[[ 32  27   6 -17 -17]
 [  3 -10  24 -38 -38]
 [ 21  39   6  -8  -8]
 [ 41  10 -17   1   1]
 [ 41 -11 -18  -5  -5]
 [ 27 -31  -4 -21 -21]
 [ 28  20 -22  21  21]
 [ 18   3  20 -38 -38]
 [ 16  34 -15  22  22]
 [ 10  44   2   7   7]
 [ 39  18 -16   3   3]
 [ 32 -28 -18  -5  -5]]
|
[[ 32 -28 -18  -5  -5]
 [ 32  27   6 -17 -17]
 [  3 -10  24 -38 -38]
 [ 21  39   6  -8  -8]
 [ 41  10 -17   1   1]
 [ 41 -11 -18  -5  -5]
 [ 27 -31  -4 -21 -21]
 [ 28  20 -22  21  21]
 [ 18   3  20 -38 -38]
 [ 16  34 -15  22  22]
 [ 10  44   2   7   7]
 [ 39  18 -16   3   3]]

[[ -9 -16  16 -17  12  14]
 [  0   0   0   0   0   0]
 [ -2  -1  -2  -1  -1  -2]
 [ -6  -6  -3  -6  -2  -3]
 [-20  -9  -8  -4  16 -13]
 [ 30  47 -33  49 -25 -28]
 [ -1  -1   0  -1   0  -1]
 [ -1   0  -1   0  -1  -1]
 [ -1  -1  -2  -1  -2  -2]]
|
[[ -1  -1  -2  -1  -2  -2]
 [ -9 -16  16 -17  12  14]
 [  0   0   0   0   0   0]
 [ -2  -1  -2  -1  -1  -2]
 [ -6  -6  -3  -6  -2  -3]
 [-20  -9  -8  -4  16 -13]
 [ 30  47 -33  49 -25 -28]
 [ -1  -1   0  -1   0  -1]
 [ -1   0  -1   0  -1  -1]]

[[ -4  -2  -1   5  -1  -2  -4  -4   7]
 [ 12  -6   3  -7   0   3 -37   1  -5]]
|
[[ 12  -6   3  -7   0   3 -37   1  -5]
 [ -4  -2  -1   5  -1  -2  -4  -4   7]]

[[  6  16   1   3  -1  -3  -4  13]
 [  9   0   3 -44  -1  29  25   3]
 [-14   7   0 -17  -1  16  14   8]
 [  6  26   0   0   1 -17 -16  24]
 [-44  30  -3  -4   1   4   2  30]
 [  0   7   0  -5  -1   4   4   7]
 [ -8 -13  -3   3   3  -3  -4 -10]]
|
[[ -8 -13  -3   3   3  -3  -4 -10]
 [  6  16   1   3  -1  -3  -4  13]
 [  9   0   3 -44  -1  29  25   3]
 [-14   7   0 -17  -1  16  14   8]
 [  6  26   0   0   1 -17 -16  24]
 [-44  30  -3  -4   1   4   2  30]
 [  0   7   0  -5  -1   4   4   7]]

[[-10  11  -3  -2  -5]
 [ 24   3   8  -1   8]
 [ 14   1   7  -4  14]
 [-21  -5   0   1  12]
 [  6   9  -1  -1 -25]
 [  0  -3   9  -1   2]
 [ 41   4 -10  -4   2]
 [-18   3  -8  18  12]]
|
[[-18   3  -8  18  12]
 [-10  11  -3  -2  -5]
 [ 24   3   8  -1   8]
 [ 14   1   7  -4  14]
 [-21  -5   0   1  12]
 [  6   9  -1  -1 -25]
 [  0  -3   9  -1   2]
 [ 41   4 -10  -4   2]]

[[-36  11  28]
 [ -7   4  -7]
 [  2  -1  -6]
 [-45   8  17]
 [ 17   1 -15]
 [-22   7  17]
 [ 28  -3 -11]
 [ 25  -3 -12]]
|
[[ 25  -3 -12]
 [-36  11  28]
 [ -7   4  -7]
 [  2  -1  -6]
 [-45   8  17]
 [ 17   1 -15]
 [-22   7  17]
 [ 28  -3 -11]]

[[ -5   5  13   3  41  15 -10   4  10   0 -15   3   0  11  -1  15]
 [ -8  -9  10   3   2   2  -2  -8   3  -6 -14  -4 -13  10   3   1]
 [ -5  -1  -1  -6 -11  10 -19   2  -3   2  17 -16 -13  20   7   1]]
|
[[ -5  -1  -1  -6 -11  10 -19   2  -3   2  17 -16 -13  20   7   1]
 [ -5   5  13   3  41  15 -10   4  10   0 -15   3   0  11  -1  15]
 [ -8  -9  10   3   2   2  -2  -8   3  -6 -14  -4 -13  10   3   1]]

[[ -2 -28  -6   7 -30 -40]
 [  5 -50  -8 -18 -20  11]
 [ -9 -25  -6   9 -28 -39]
 [ -2   0   2 -38 -15   9]
 [  3  43 -28  -9 -16 -21]
 [ -4  49   8  16  20  -9]
 [ 12  23 -21 -34  -6  24]
 [ -7  15  37   3   5 -22]
 [ -5  22  43   5   3 -33]
 [-14  50 -30  -2 -15 -26]
 [ -2  -2   8 -51 -22   7]]
|
[[ -2  -2   8 -51 -22   7]
 [ -2 -28  -6   7 -30 -40]
 [  5 -50  -8 -18 -20  11]
 [ -9 -25  -6   9 -28 -39]
 [ -2   0   2 -38 -15   9]
 [  3  43 -28  -9 -16 -21]
 [ -4  49   8  16  20  -9]
 [ 12  23 -21 -34  -6  24]
 [ -7  15  37   3   5 -22]
 [ -5  22  43   5   3 -33]
 [-14  50 -30  -2 -15 -26]]
